Turns in one plane each, and the order they were made in; the first pair answered:
Q:
[  8  -4   1  -7  -1  -4   2   6   2  -2  -5   2   4  -6   1   6  -5  -3
  -6   1   0 -13   5   2   3  -6  -4   6  -2   4  -1] -> [ 14   0   4  -6  -3  -2   7   3   5   4  -1  -2   5  -1   2   5  -7  -8
   2   1   3 -11   1   1  -1  -6  -2   5  -6   4  -4]
[ -5  -5   6  -9  14 -10  -1  -1   1  -3  -8   4   3  11  -1  15   5  11
   2   1   5  -5  13  -2  17 -11   0  22   5 -15   6] -> [  3  -3  10  -8  11  -3   5  -2   5   8  -2  -4   5  17   4  16  -3   4
   7   2  16  -3   8  -6  14  -8   5  22  -6 -13   7]
[ -2 -17   9  -3  -1  12   4 -10 -12   4   6   1   2  -3   5  -2  16  -4
 -16   2  12   4 -11  16   5 -10  -1 -11 -11   7  13] -> [  0 -11   8  -2  -3  13   6 -14  -9   8  14  -1   3   0   3  -4  16  -8
  -8   0   9   8 -13  16   0  -9  -3 -14 -15   5   7]
R:
[ 14   7  11  -1   9  -1   4  -8   6   7   5 -11  -1  10   1   4  -5  -1
   5   2   9  -4  -1   3   6  -1  14   6  -5  -6 -10] -> [ 12   5   4  -2   9  -1   4 -15  -1   7  14  -6  -2   8  -7  -3   4   0
   7   0  -3   9  -7   8  -2  -1   6  -3  -3  -5 -13]
[ -3   5  -1   6  -5 -14  -1  25  -6  -7   8   1  -5   1   1   8   7   6
   9  11 -13   5 -11   0   1  -7 -10  -7  11   1  -2] -> [ -3   6   1   4  -4 -13  -2  29  -4 -10   1   0  -5   1   3  13   5   7
   6  13  -8  -2  -8  -1   6  -6  -7  -1  11   1   1]
[  8  -2   6  -1  -1   0  10  -6   0  14  -7  -4   8   9  -2   1  -2  -2
   2 -13   5   3  -9   5  -6  -6   9   7  10   3   5] -> [  6  -4   4  -1  -1  -2   8  -7  -4  13  -4  -1   8   7  -5  -3   3   1
   1 -14  -1   7  -9   8  -9  -7   7   4  13   5   4]
T:
[ 11   0   3   0  -4   7  13  -7  -3  17  15 -11   2   3   3 -13  -5 -14
  12   0   9  16 -14   1 -12   7   1  -6 -13   4   2] -> [ -1  17  -5   0   3 -12  -5 -12   3  -8   7   6  -2   6 -10 -16   7  -7
  15  -5 -20   5  -4   4  -5  -2  -6  -2  10 -12 -16]
[  2   6   5   1   2   2  -7  -1   7   0   8   6  -9   5  -3   2   2  -2
   8   4  -1  -1  -3  -1   0  -4 -13  -4  -1  -1  -5] -> [ -4  -4   4  -2   3   2  -9   4   2  -3   1   8 -10  -2  -3   5   5   3
  -2   5   0  -2   1   1   4  -5 -13  -4   3   2   2]
[ -8  -2  29  -9  -8  -1   5   5   4  -8   6   6  -5 -11   7   2 -13  -2
   2   6   6  -3  -7  -1 -12   5  10   0  -1 -17  16] -> [ -6   6  27  -7  -8  -6   3   2   9 -11  10   7  -7  -7   3   2 -14  -4
   8   4  -1  -3  -7  -3 -14   4   9   0   1 -20   9]
[  0  -4 -15   1  -2  -3  -3  -8   2  -5   8   8 -11   1  -8  -6  14  -2
  -1   3 -20  11  -6   7 -11  -3   3 -11   2   4  -2] -> [ -2 -17 -14  -2  -4   2  -1  -2  -4  -1   4   5 -11  -6  -4  -2  13   1
 -10   6 -12  12  -6   8  -9  -1   3 -11   1   9   7]
Y:
[ 10 -17  10   2  -7   3   6  -2  -6   4   3 -11  -7  -3  -6   3  18   7
   7   7   6  19   3  -3   5  -8   4  -6  13  13  -8] -> [  8  -3   9   2  -4  -6  -1  -2   4  -6  -2  -7  -8   4 -10   7  17   6
  13   6  -1   8   8  -4  10 -11   5   0  22   3 -20]
[-3  0 -5 -1 -1 -2 -3  2 -5 -3  7 -5 -1  2 -4 -3  2 -6  6 -2 -5  4 -6  4
  1  6  3 -7 -1  8 -9] -> [ -1   6  -2  -1  -1  -2  -4   4   0  -4   5  -8  -1   5  -2   1  -3  -8
   8  -2  -3  -2  -5   1   2   6   6  -4  -1   4 -11]
[ -9   6  -4   5   0   3   7  18   2  -9 -14  -1  -4   8   9  14 -10  13
  -4  -8   9 -10  12  -6   3  -9  13 -11  -1 -11 -10] -> [-10 -12  -7   4  -2   9  13  17 -10   0  -7  -2  -5  -1   9   8  -4  15
 -11  -8  10   4   5  -1  -3  -6   9 -19  -7  -2   0]
[ -6 -13   4  16  12  -6  -1   1  -6  -4  -2   7 -10  -4   3  -1   9   3
  -5  -3 -12   1   6  -8   5   9  14  -2   3   7  -5] -> [ -2  -6   9  17  11  -3   1   3   0  -3  -4   3  -9   2   7   4   1  -1
  -2  -2  -4  -7   7 -13   9  11  20   3   0   5  -6]

(two turns a pair)
[ 1 -5 -2 -5 -3  6  0  4 -2  7  1  0  1 -2 -1 -5  2 -2 -2  0  2  3 -3  7
 -3  4  1  2 -5  6  2] -> [ 0  2 -3 -4 -3  1 -3  0  1  2  3  4  1  1 -6 -8  4 -2  2 -2 -4  3 -3  7
 -5  1 -1 -1 -3  2 -5]
Q then T
[ -6   4   1  -4   4  -5 -15   0  -2  -5  -1   2  -2  -2   2  -5   1   1
  -1   8 -14 -10   9   2   1   5  -2  -2   3   2  -5] -> [  3  -2   5  -4   0   6  -5   2  -5  11   6  -9   0  -2   8  -5  -6  -4
   1   9   1  -3   2   0  -5  11   2  -6 -10   9   2]
T then Q
[-12 -13   3 -10   3  -6  -6   1  -7  -8  -6   5   3  -7   9  -9  -2   6
  -7  11   5   4   1  -2   5   7 -11  15  -3   2   8] -> [  0   9   4  -5   2  -6  -4  -9   4  -3   6   0   3   9   5 -12  -9  -7
  14  10   1   5  -4  -7  -2   7  -7  14  -9  -6  -9]
Q then T
[  2  17   2   3   0  -6  -1   1   9  -4   0   1   0   8  -1  -3  -2  -6
  10  -5  -3  -7   2  -2   3  -2   5  11   3  -5 -11] -> [-10  -6  -3  -1   1  -7  -4   7  -5  -9  -9   8  -1  -8  -1  -3   8   7
 -10  -4  -6  -3   4   5   7  -5  -3   9   8   1   3]
R then T
[ -1 -11  10  -1  -4   3   0   1   4  10   4   0   1   5   4   7  -8   1
  13   5   7   5  -6 -10   5  -1   0  -6  -1   6   0] -> [-10 -19   5  -4  -2  -3  -5   2  -2   1  -2   7   0  -2   0   6  -2   8
   5   5  -2   4  -3  -6  10  -3  -5  -7   6   5   3]
Y then Q
[ 12  15  15   1  -1  -4  -5   5  19  19  13 -18  -2   6  -5  14   3   4
   6  -3  18   2  -5  -6   3   3  -8   4  -8   7   2] -> [ 10  21   7   2   0 -11  -9  -3  16  13  19 -10  -4   7 -17   7  15   6
  10  -7   0  11  -6  -3  -2  -1 -17  -2  -2   2  -6]
R then Y
[ 10  20  -1   5   5   3   3   0  15   0  -5   9  -5   3  -9   3  -8  -3
   1 -12 -14 -16   0  -5   1   1   5   3   9  -9 -16] -> [ 17   4   4   4  -1  19  18   2   5  20   4  -3  -2  -1   0   1 -13  -6
  -2  -8   4  -2 -10  -4  -6   7   8  -4  -8   5  -2]
R then Y
[ -3   5   5   1  -4 -12  -9  16   4  -1 -11   2   4  -1   0   4 -15   4
   0  -1   6 -13   3  -1   9   3   5  10   1  -2   4] -> [  1  11   6   2  -5 -10  -6  14   7   2  -5  -1   5   4   0   4 -18  -1
   8  -1   7 -10  -1  -2   5   4   6   9  -3  -2  -1]
T then T
[  9   8 -17  -6  -6  -2  -6 -10  -4  -1  -6   8   1 -12  -1  -4  17   8
   5  -6 -10  -9  11  -4   2  -8  10  -2  14  -5  -9] -> [  9  -7 -17  -8  -9   7   2  -9 -13  11   0   2   2 -18   2  -7  20   9
   0  -6  -2   4   5   0  -5  -5   9  -8   5   5   2]
Y then Y
[ 2  0 -4 -2 -4 -1  2  1 -9  3  0  1  7 -1 -1  6 -4  4  0  8  5  0 -6  1
 -2  8 -2  3  1 -2  1] -> [ 2  5 -4 -2 -4 -3  1  1 -5  1 -2  1  6  1  0  6 -5  4  2  7  4 -4 -3  0
  0  8  1  5  2 -4 -2]
Y then Y
[  6  -5   1   7  -5   8 -12   4   2   7  16   5  -5  -1   0   3   7  -6
   9  -5  -6  13  -2 -10  -7  -1  -8 -13   3   1  -8] -> [  0 -16   1   4  -2   7 -15  14  -2  -1   1   9  -4  -9   4   9   7   2
  -4  -2   0   4   3 -10   3  -2  -7  -6   8   3   2]
T then Q
[  5   9   5   8  -2   1   6  -5  10   5   0  -7  -2   5   2   1 -11  -2
   8   2   4  -3   0  -8  -1   4   8   5   7  -2  -6] -> [ -5  -7   4   4  -1   0   3   2   1   0 -12  -2  -2  -7   5   3  -6   8
 -10   5   6  -5   5  -4   6   4   4   7  11   3   5]
T then T
[ 10   2   3   2  -1   3   8 -11   0   7  -4  -5   3  -7   6   7   7  -4
   9   0  -4   1  -5  -8 -20  -8   3 -12  -5  -7  10] -> [  2  -5  -1   0   0   1   4 -10  -6  -1  -8   2   1 -14   2   3  14   3
   0  -1 -11   2  -2  -4 -16  -9  -1 -14   0  -7  11]
Q then T
[ -7   8  -8   5   0 -11  -9   0  10 -11 -13   3  -4   0   1   6   3   3
   1  -8  -9  -9  20   3  14   2   1  10  12  -7 -13] -> [  9  -1   1   5  -7  10  10   0   6  19   2 -16   1   2  11   4 -11 -10
   6  -6  16   6   6   0   0  11   9   3 -13   6   0]
T then Q
[  4  -5  -3  10  -5   3   8 -11  -8   5  20  -9  -4   9  -2  -7   0  -4
  10  -3  -5  22 -11  11 -21   3  -1 -16  -5   2  -4] -> [  9  17   6   9  -1  -2   2  -3  15  -4   3 -11  -3  20   6   7 -17  -9
  17  -1   6  -9   1  -1  -6   4  12   4  -3 -10 -12]
T then Y
[ -2  -8  -3   3  -8   7   8  -5 -13   0  11  -6   1  -1   0  -7   4  -7
  -5  -1  -2  14  -4   5  -9   0  -1  -3  -5   4   9] -> [ -2  -2  -4   5  -8   5   6  -8 -11  -1  14  -3   1   3  -4 -10   6  -7
   0  -3  -8  14  -3   6  -9  -2  -3  -3  -3   2   3]
Q then T
[-18  -7  -2  -8   2  -3  -5  -1   2  -3  -4  -4   1  -3   5   2   4   2
  -1   1  -9 -10   3   6  17 -10  -6   6  13 -12   1] -> [-20 -12  -4  -8   2  -1  -3  -3  -3  -1   1  -3   1  -6   3  -1   8   3
  -3   1 -11  -3   0   8  11 -10  -8   1  13  -9   3]
T then Y
[  6   2   0   2  -2  -2  -2  -7   4   0   3   3  -5   6  -5  -4   4  -6
   5  -1 -11   0  -4  -2  -6  -2  -1   1   0   0  -6] -> [  3  -3   1   0   0  -3  -4   1   5  -7 -10   4  -5   2  -1   4   0  -2
  -3   1  -4 -11   3  -3   4  -1   3   8   2   0   0]
Q then R
[ 19   3   4   8  -7   8  -2  -8   7  17   7  -4   3  12   6  -9  12 -15
   7   6   3   4  -8   2  -3  -3   7 -10  -9 -12   0] -> [ 20   3   7   6  -7  10  -3  -1  11  14  -3  -8   3  11  11  -3   5 -15
   3   8  13  -8  -3  -2   5  -1  11  -2 -10 -12   3]
T then Y
[  2   4   5   0  -3   1   1  -3   7   5   2  -2   0   6   9  -2  -4  -4
   9  -1   2  -1  -7  -2   4   8   5   5 -11  -6   1] -> [-8  0 -1 -1 -1 -7 -6 -2  2 -8 -4  8 -3  1  4 -3  5  3  1 -2 -9 -4 -2  2
  9  3 -2  4  1 -8  0]
Q then Q
[ -2   7  13  -8   5  11  -5   6   1  -2  -7  -3   0  -5  -1   5  -8 -11
   6   7   5 -11   5  -1  -2   8   4  13   0   3   2] -> [ -4   8  12  -9   7   8  -7   6   1  -5  -8   0   0  -6  -2   4  -4 -10
   5   7   2 -13   6   0   0   7   3  13   5   1   1]
T then T
[11 13  3 -4  3 -2  9  7  5  4  7 -7  2 13  4  0 -7 -9  5 -2  9  0  3 -3
  6  7 10 14 -5 -7 -5] -> [ 7 -6  2 -7  2  6 13 11 -8 10  6 -9  2  1  7 -1 -3 -4 -7  1 14  7  0  0
  6  9  8 11 -9  2  9]
T then Y
[ -3   0 -11  -2  -3  -5  -2  -8  -7  -1   2   5  -1   0  -8 -11  11   6
   2  -8 -16  15   1   9  -8  -4 -11  -6   3  -3  -8] -> [  6  -9  -3  -3  -7   8   9  -3  -8  17   5  -8   2  -1   3  -7  -1  -1
   2  -3   7  18  -6   5  -9   4  -2  -5 -12   6   4]
Y then Y
[  4  11   0   1  -3   7  -2  -4  18   4 -12  -9  -4   7  14   7 -14  -1
   6   2  14 -16  -6  -9  12  -2  19   6 -13 -10  -6] -> [ -2  16 -11   5  -2  -3  -6 -20  11  -1   3   5  -8   9  -4  -9   5   2
  14  -5 -18   4 -12   2  -2  -5   5 -10  -3 -14 -20]
Q then R
[ -1   6 -13  -2  11  -7   2  -7   2   4  -1  -6  -5  -1  -8 -11 -11  -1
  -2   0  -2   9  -4   4  -3  -4   5  -5   4  -2  -8] -> [ -4   8 -13  -3  10 -10   0  -5   2  -1  -5  -3  -5  -1  -9 -10 -10   0
  -3   1  -3   5  -1   2   0  -5   5  -3   7  -3  -9]
Y then Q
[ -4   1  -6  -2  -4   1  -4  -8  -4  -1   7   4  -3  -3  -1  -5   2  -1
   5  -6 -10   6  -7   2  -9   2  -5  -4  -1  -2  -5] -> [  1  -1  -2  -2  -5   6   1  -5  -3   6   8  -3  -1  -2   4  -3  -3  -4
   5  -4   2   7  -9   0 -10   5  -1  -3  -9   2   0]
Y then Y
[  7   7  16   1   6   7  15  -9  -1   1   2  -9  -5   2  -1   4 -26  -9
  18   0   7  -8  -9   5   0   3  12   6  -7   7  -9] -> [ -6   5  12  -2  11  -5   3  -3  -2 -19 -15   2  -9  -3  -5   9 -19   2
   7   1  -3 -22   2   5  11  -3   8  15   8   2 -10]
T then Q
[ -5 -17  -5 -13  -6   1  16   0 -19   9  24   5  -4 -10  -4  -7   7  -1
  -5 -11  -3  22   2   2 -13  -9 -11  -7  -6  11   6] -> [ -8 -22  -2 -15  -6   3  15   5 -20   8  18   5  -3 -15   1  -5   6   2
 -11  -8   3  18   5   2  -7  -7  -8  -4  -5  11  12]
Q then Q
[ -5 -18  -8   0   4  -7   0  -2  -7   3  -7  -4   6  -7   6  -2  10   4
 -10  -3   4   5   2  10   2   0  -3  -3   4  -2  11] -> [ -5  -6 -11   2   6 -16  -6  -5   0  -5  -7   1   6   1   0  -3  11   2
  -3  -6  -9  -1   5   9   1  -2  -4  -2  12 -10  -2]
Q then Y
[-20 -23   3  -2  15  -6  -2  -3 -13   8  10   5   1 -14  -3   7  -7   2
 -16  21  -1   9   1  -9   0   3  -8   7  -5   2  -3] -> [-22  -7   0   0  18 -14 -10  -9  -4  -2   9  10   0  -7 -10   4  -5   0
  -7  18 -15   5   3 -10   0  -2 -10   8   3  -8 -17]
Q then Y
[ -3  -7  10   0  -6   3   3  18  -9   7  -6  -5  10  -8   3  19  -9  -1
 -13   2  12   6  -1   3  -7   8 -13   3  10  18  24] -> [  0  12  13   1  -3  -3  -2  19   5  -2 -13  -4  11   1   3  25 -17  -6
  -5   2  12 -11   6  -3   1   6  -6  12  14   7  13]
Y then Y
[  5  10   1   0  -4   2  -1   0  11  -1  -3  -4  -1   6   0   4  -4  -3
  10   1   4 -12   7  -3  -1  -2   9   4  -1  -1  -9] -> [  1 -11   1  -4  -6   8   3   6  -2   4  -5  -5   0  -8   5   3   0   3
  -5   3  13  -4   5   2  -1   1   6   1  -3   9   6]
T then Y
[ -5 -19  -6   1   5   4  11  -6  -5  16  -1  -5   0  -4  -1   0   3  -5
  -6  -6  17  15  -6   4  -7   6   0  -1 -11   6  11] -> [-12 -14 -12   1   8  -7   4 -12  -7   5   2   6  -3  -2 -10  -6  14   0
  -6 -10  -3  19  -5   9 -10   1  -8  -6   0   1   2]
Q then Q
[  2 -20  -9   8  -3  -7   2   1 -16  -2   6   4 -17 -11 -10  10  15   0
  -2  -8 -16  16 -10  13  -1  -1 -11 -16   3  10  13] -> [  9  10   1  10  -1 -15  -7  10  12 -15 -13   0 -16   4   0  28  -6  -8
   9  -5  -3 -20   5  -3  18   1   4   8   5  -6   2]
Y then Q
[  1   7  -4  12  -7  -5  -9  -7  -5   3   5   9  -4  -8   3  -6 -11   2
  10  -2  -9 -17   1   0  -2   8   1   2   2  -9 -25] -> [  0   5  -1  11  -7  -4 -10  -2  -3   2  -1   7  -4 -10   9  -1 -15   5
   6  -1   0 -24   3  -3   2   8   5   6   0  -8 -21]
Q then R
[  6  11   8  -8   0   4   1   0  11   4  -4  -8  -4   3   9   4 -14  -8
  -3   3  18 -19  11 -13   7  -2  18  19  -5  -5 -12] -> [ -2   3   5 -11   3   0  -4   5   6  -4 -13  -2  -5  -4   9   6 -10   0
 -14   3  15 -23  15 -12  12  -4  14  21   1  -4  -7]
T then T
[  5   4  -5  -3   5  -8  -7  -5  -1   6  13   0  10   3 -21   4  18  -1
   1   2 -13  21  -6   2  -6   1 -15 -21  -5  11  -5] -> [  6  15   4  -5   9 -12 -16  10  16  -6 -12  -2  11   6 -10  23   1   0
  -2   7   5 -15   9 -10  17   1  -3   2   0   2  -5]
Q then Y
[  6  26  -6  -7   3  -7   0   1  12  -2   5   2   0  10  -4  -2  -2  -1
  23   1  -6   1  -4  -9  -8  -5   6  13   5 -16  -9] -> [ -2  10 -14  -9   3  -7   0  -3  -2  -1  12   8  -2   1 -11 -12  14   5
  14  -1 -19  20  -9   0 -15  -7  -3   1   8 -10  -4]
Y then Y
[ -9  -4  -3   6  -1  -4  -6   0  -5 -12  -5   8  -2  -7  -4   0   9   6
  -6  -2 -21  -1   2   0  -2  -3  -9  -9   8  -5   1] -> [  7  17   6  10  -4   3   2   0  12  -2   0  -5   0   7   3   8  -8  -7
  12   0  -3 -10   1 -10  -3   2   4   0  -3 -10  -5]
Y then Q
[  5  16  -2  -2  -3   0  -4  -3   8  -2  -4  -2   2   9  -3   3  -6  -6
   8   0   3 -11   2  -5   2  -4   6   8   1  -7  -7] -> [ -4   6  -9  -3  -2  -5  -7  -6  -3  -7   0   8  -1   2 -12  -4   8   3
   1  -3 -14   2   1   3  -3  -6  -3  -1   7  -5  -7]
Y then Y
[  6  -9   4 -11  -5   8   1  17  -6   2  -4 -10   9  -4  -3   4   5  12
 -10   0   8   3   0  -1  14 -10  -3   5  -6   1  12] -> [  5   4  -3  -8  -4   0  -3   4  -5  -3   9  -2   7   3 -14  -7  16   9
   2  -5 -15  13  -3   2   4 -14 -11  -4   0  -7  -3]
Q then Y
[  0 -18  -2   2  -4   0   1   5 -13   3  11   6  -6 -11   0  -9  10   2
  -7  -4 -11  19  -5  12 -19   4   3 -16   0   9   5] -> [  9  -6   1   4  -5   2   7   0  -6  10  20   0  -4  -1   2  -9   2  -7
   7  -5  -6  19 -10   6 -24   6   8 -15  -6   5  -1]
Q then T
[  0  -9  17  -7   8   7  -3   9 -13  -7  -9 -11  -3  -8   2   3   9  -1
  -8  11   9  -4   9   2   0   5   2   4   2   7   5] -> [  5  -4  19  -6   6   8   1  10 -10  -2  -7 -17  -2  -4   5   4   4  -5
  -3  11  13  -4   6  -2  -2   6   5   5  -3   7   4]
Y then Q
[  6 -15   9  -4  -8  -6  -7  10  12  -7 -35  -3  -9   7  16   5   3  10
  -9 -11   2 -12   3  -5  26 -14  14  23  -3  -7   8] -> [ -4 -20   2  -3  -6 -11 -12   5   6 -13 -32   6 -12   2   9  -3  15  16
 -14 -13 -14  -4   3   2  23 -19   5  16   4  -8   7]
Y then Y
[ -3 -10   1   1   0   3   5   3  -5   6  -2  -4   3  -5   5  -1   0   3
  -7   3  10   5   0   5   3   2   1  -4  -5   8   3] -> [-6 -6  2  0  1 -1  0  7  1 -2 -9 -1  2 -4  6  4 -3  6 -9  3 10 -6  4  2
  9  2  3  2  2  4  2]
Y then Q
[  4  -3   9 -12  -1   1   1   5   0   3  -8   1   4   1  11   0 -11  -4
  -7  -3   2  -3   2  -3  -4   3  -3  -4   6  13   3] -> [  2   7   7 -11   2  -5  -5   1   5  -4  -8   5   2   7   7  -3  -9  -5
  -1  -4  -8  -5   4  -4  -3   0  -7  -3  11   6  -6]
T then T
[  2  -8   1  -4   2  14   2  11   2  -1  -8   1  -3 -13   5   8  -7   1
 -10  -2  14 -12  -4   1   6   3   7   7  -6   0   5] -> [  3  14  -3   1   4   2  -5   4  12 -11  -4  10  -3  -3  -6   5  -3  -2
   5  -6  -4 -16  -2   0   5  -1   6   8   1 -11 -13]
T then T
